In the rows, zero is written as 128.
Each path below is one point turned by a fixed rotation once a step. After each direction that follows a path, write how fast that rotation turns it, in degrees a step (0 if it stays still).
Each turn is a multiple of 5 degrees from 10 to 175, or 0.
Each row of a path follows its step; steps can be skipped.
Rotation 1:
step 3: [130 123 126 142 136 142 128 139 132 124 110 139 122 129 131 127 126 116
 128 137 115 136 134 131 140 146 134 113 130 123 135 135 135 124 142 136
 123 122 124 136 132 131 140 124 139 124 121 126 111 119 139 120 128 131
 128 126 119 126 128 140 138 124 128 124 130 135 119 116 129 122 126 126
 131]
step 5: [124 121 129 110 131 127 116 134 127 128 138 133 138 130 131 133 116 139
 129 136 115 123 113 138 118 121 131 119 111 128 121 131 127 130 135 128
 136 132 135 123 147 126 119 123 115 133 128 129 139 129 125 125 113 125
 121 134 140 135 133 126 121 136 129 116 127 133 134 117 138 128 123 137
 124]
step 6: [131 110 125 126 127 129 120 134 130 125 133 128 125 115 135 123 125 128
 144 131 123 137 124 117 113 143 141 125 130 124 122 135 142 126 129 133
 122 124 119 117 122 122 131 110 122 121 120 139 124 126 123 129 126 137
 135 122 127 124 139 140 129 122 132 132 128 106 116 122 137 129 129 126
 127]
step 8: [119 127 133 139 134 132 121 135 133 131 124 131 118 144 122 135 127 135
 122 130 127 127 129 137 118 129 122 120 114 128 136 135 132 147 131 133
 118 129 129 134 150 129 121 122 131 132 137 113 124 124 135 106 131 123
 121 127 124 129 123 137 138 136 127 127 122 123 148 123 117 129 124 129
 126]
step 10: [119 112 119 116 133 130 138 130 133 123 134 139 127 122 140 121 125 130
 126 134 124 133 118 121 142 128 139 123 116 134 123 142 113 121 131 121
 123 142 141 126 124 113 134 123 128 132 116 140 127 129 124 135 121 121
 125 127 139 128 145 135 131 128 116 127 130 124 127 136 125 126 125 129
 119]
step 17: [124 119 133 119 131 128 115 148 109 126 137 128 127 129 133 118 126 127
 135 131 126 137 125 121 127 136 122 122 125 119 131 124 125 124 130 136
 119 132 128 125 133 125 115 129 126 131 116 115 130 111 125 121 133 137
 130 138 120 139 131 130 137 132 127 120 113 119 127 114 128 110 125 140
 130]
step 20: [128 115 129 142 138 131 130 118 116 130 112 135 135 117 127 123 123 128
 134 142 128 143 121 127 120 124 135 114 126 116 126 136 133 130 123 147
 112 140 123 141 133 128 130 124 132 126 122 124 121 124 127 124 131 138
 122 123 124 129 128 125 140 137 132 115 131 131 126 125 116 131 132 132
 113]
step 24: [139 116 130 120 129 147 123 126 136 123 120 136 130 136 137 123 123 121
 135 118 131 139 118 141 117 132 128 126 106 124 142 134 140 131 129 131
 123 129 141 126 135 124 135 121 135 124 126 126 115 134 135 138 129 132
 131 131 130 118 135 124 121 137 114 132 121 138 131 129 124 127 137 136
 117]
Directions:
[127 131 129 128 125 129 127 132 128 127 127 127 127 130 128 128 128 125
 128 128 129 126 131 127 127 130 126 128 127 129 128 129 125 129 127 130
 125 124 127 124 128 129 129 129 129 123 127 129 129 126 129 127 130 129
 133 126 128 128 124 129 129 129 122 128 129 128 130 128 128 129 126 130
 129]
70
[128 125 125 126 127 124 129 132 127 129 128 127 129 125 131 127 125 131
 127 128 127 126 128 128 127 126 126 129 124 128 125 128 127 126 127 127
 130 124 129 128 128 124 130 130 126 128 128 127 131 127 130 131 128 129
 128 128 128 124 127 128 131 130 131 129 129 126 130 127 129 129 128 124
 132]
85
[129 130 128 126 126 130 129 126 128 127 128 129 130 126 128 129 127 127
 129 126 129 131 131 128 125 126 130 125 127 132 126 129 127 129 127 128
 131 129 129 128 126 126 125 129 130 131 130 129 131 127 128 127 125 131
 132 129 129 124 131 133 126 130 127 128 130 127 127 129 130 128 127 131
 125]
80
[126 126 129 127 126 131 130 131 129 129 128 126 130 127 128 129 130 131
 125 126 128 126 126 128 127 127 132 126 127 130 129 129 128 128 127 129
 131 127 130 129 125 128 131 129 128 125 130 126 126 127 125 129 131 128
 130 130 128 128 130 126 128 124 125 130 127 130 124 131 126 127 131 127
 129]
125
[126 130 128 128 131 129 125 129 125 130 129 127 126 126 128 128 129 129
 125 128 129 131 127 125 126 129 130 128 132 128 129 129 126 128 128 125
 129 125 128 128 132 126 127 131 129 128 131 127 126 130 132 129 132 126
 131 127 126 127 127 130 131 129 131 129 127 131 125 127 127 126 128 128
 125]
80
[127 131 127 130 131 129 129 127 129 126 124 127 128 126 126 127 128 128
 129 129 124 123 128 128 131 128 127 125 127 127 129 132 129 130 127 130
 131 126 129 130 128 125 128 131 126 130 126 129 128 129 129 127 129 131
 126 126 125 131 129 128 128 129 127 129 131 130 130 130 125 128 127 126
 123]
65
Rotation 2:
step 9: [130 137 123 140 124 129 133 118 123 123 126 133 148 143 134 138 140 131
 122 122 130 127 127 132 128 127 128 109 114 123 138 126 122 118 120 125
 124 138 136 124 129 117 119 115 127 120 151 118 135 135 135 139 121 132
 125 134 132 142 122 123 130 124 121 133 127 126 131 134 114 123 130 123
 126]
step 14: [130 112 129 129 129 129 117 114 122 111 116 121 135 132 133 141 123 127
 122 131 139 123 127 121 119 127 116 129 135 133 135 133 134 119 143 119
 122 131 133 124 141 139 127 124 131 140 130 128 114 124 129 126 122 114
 126 131 123 124 123 122 146 127 125 140 140 121 123 129 121 123 131 131
 105]
step 15: [118 126 141 128 120 118 126 117 130 122 136 116 126 136 128 127 126 137
 135 120 141 127 120 140 111 115 121 125 112 121 128 126 130 134 136 125
 123 137 116 129 134 130 121 122 117 135 134 140 135 123 135 132 127 125
 138 135 125 125 122 146 141 136 120 147 139 122 124 128 130 120 132 130
 117]
step 16: [138 122 132 113 136 128 130 123 132 110 127 122 132 124 136 124 132 138
 125 125 139 125 136 129 119 114 125 123 123 118 127 117 133 117 135 113
 122 136 123 128 128 133 137 124 126 130 126 122 133 141 118 142 120 132
 139 147 127 134 150 139 125 135 130 136 123 117 126 136 124 124 132 136
 122]
step 19: [123 130 134 143 126 113 130 130 113 123 136 139 134 130 132 120 123 136
 137 128 134 124 120 126 138 132 111 125 128 128 129 123 126 120 118 128
 119 136 132 126 123 127 123 134 119 133 123 121 130 119 138 117 118 137
 127 136 138 125 120 122 139 121 111 125 130 126 137 140 125 116 121 103
 120]
step 22: [133 121 119 128 137 121 123 141 132 130 133 122 146 137 130 125 124 128
 115 130 117 136 120 128 119 125 124 130 121 133 145 136 132 138 127 122
 119 129 133 147 131 129 119 120 126 129 135 123 116 133 131 133 121 136
 141 133 130 121 144 128 133 142 120 140 141 135 110 116 124 132 131 133
 137]
step 24: [133 108 138 118 134 121 120 129 127 127 140 117 137 137 122 122 118 137
 127 124 143 139 126 124 127 124 127 135 136 134 144 123 128 119 135 128
 129 130 113 127 129 116 127 127 134 136 141 130 136 133 127 132 121 133
 120 123 144 131 125 105 141 128 129 137 131 123 113 131 121 128 127 126
 131]
step 26: [123 117 119 129 124 118 113 112 128 135 121 130 129 138 126 115 130 136
 112 123 131 134 134 122 126 115 116 141 128 117 146 129 128 108 126 119
 109 134 128 122 134 131 127 119 122 136 133 131 127 126 123 127 126 124
 136 131 136 133 129 145 136 124 133 139 128 124 130 127 130 122 114 124
 123]
Directions:
[129 126 129 127 127 126 128 124 126 129 126 128 127 131 128 126 127 128
 129 126 128 132 124 128 127 125 131 125 128 129 127 128 130 126 130 125
 130 125 126 128 131 131 130 131 129 131 131 128 129 129 130 126 128 126
 128 131 128 129 131 129 127 126 129 125 129 126 130 126 132 129 128 128
 128]
35
[127 130 126 130 127 129 128 126 128 126 127 129 128 129 127 124 127 127
 132 124 127 127 129 131 127 131 127 128 129 129 128 129 127 128 129 131
 129 127 125 125 128 126 129 128 130 128 129 125 127 130 126 127 133 128
 132 129 132 128 132 125 126 131 129 128 129 127 125 127 126 126 127 127
 126]
55
[128 127 131 129 126 129 126 124 129 126 132 128 130 128 130 125 129 128
 128 129 130 129 131 127 129 130 130 130 127 124 130 127 130 126 126 128
 129 126 128 127 127 125 128 128 127 124 132 129 126 129 125 127 130 127
 125 132 129 128 128 129 126 126 125 129 127 126 128 131 130 127 129 129
 132]
45
